(in the rows, 128 means zero)
Rotation paths and how fast each direction turns (degrees per step):
Each turn is a multiple of 5 degrees from 10 to 175, or 0.
Each row of a path follows its step; steps can be skipped.
path 1
step 0: [121 123 123 120 125 125 138 131 135 123 117 130 129 130 137 130 153 132
 123 125 124 133 125 121 132 131 119 127 130 141 134 134 124 119 126 123
 130 129 130 125 132 134 130 129 123 132 128 122 127 116 119 137 126 118
 124 129 140 124]
step 1: [130 128 126 119 124 124 124 140 129 122 124 133 120 134 131 125 120 122
 124 125 125 131 132 123 140 135 120 114 125 132 132 147 128 121 137 123
 135 129 127 138 119 126 127 135 119 121 127 128 120 119 141 136 131 125
 127 130 141 125]
step 2: [124 123 125 128 124 139 120 126 123 128 121 128 121 126 129 133 134 134
 122 141 120 137 135 130 136 123 142 119 123 141 135 137 121 130 129 128
 144 130 120 129 131 132 135 132 120 128 123 114 126 125 133 127 131 132
 137 121 136 121]
step 3: [126 108 117 127 123 126 111 121 132 123 127 120 140 129 134 137 131 129
 125 126 126 128 131 115 127 126 120 127 122 127 124 139 121 124 130 117
 129 128 117 120 131 133 130 127 126 132 121 126 120 115 131 130 130 129
 128 125 131 119]
step 4: [119 123 130 133 121 131 120 136 130 120 121 121 124 136 132 131 129 126
 117 130 132 119 142 122 126 136 127 129 128 130 128 140 124 115 131 130
 142 141 126 135 118 132 133 129 118 127 131 130 117 129 118 124 132 134
 114 120 130 127]
step 5: [122 130 132 130 118 136 118 132 120 129 119 124 127 116 122 123 134 141
 119 138 133 124 138 119 130 125 118 124 133 126 129 140 130 115 120 126
 124 135 121 121 133 132 132 134 126 125 121 121 122 132 132 134 123 123
 133 127 141 133]
step 6: [125 123 119 136 127 110 126 138 142 121 126 139 136 121 126 121 138 129
 121 135 128 127 140 134 126 128 127 127 130 138 124 133 118 117 128 122
 133 132 129 116 128 125 128 130 123 123 117 130 123 125 130 136 127 127
 127 122 139 120]
step 7: [123 127 116 136 135 138 124 134 130 118 125 117 128 141 122 116 130 128
 124 127 123 117 138 133 136 130 124 118 123 141 135 138 128 117 126 122
 125 127 125 139 128 128 121 132 118 127 115 127 122 133 135 127 127 121
 126 124 127 123]
step 9: [136 115 129 130 118 128 138 130 140 127 122 125 134 126 128 131 127 132
 133 129 133 124 132 133 134 127 117 118 127 144 125 149 131 123 135 120
 125 133 126 130 122 131 129 130 123 133 133 130 117 113 126 132 120 127
 129 126 138 120]
step 10: [122 135 131 134 123 140 130 130 141 118 130 124 123 128 130 142 137 128
 121 126 120 132 135 127 133 138 137 123 125 133 131 141 128 125 126 131
 130 140 119 132 125 133 130 133 114 120 133 123 123 127 143 136 130 121
 126 127 135 120]
[127 126 126 125 131 126 132 127 130 128 127 127 130 125 127 127 126 124
 124 125 128 129 128 127 127 126 129 129 129 129 123 128 128 126 128 128
 127 128 129 131 126 128 127 129 129 128 129 128 125 126 129 127 128 128
 129 127 127 127] => 125
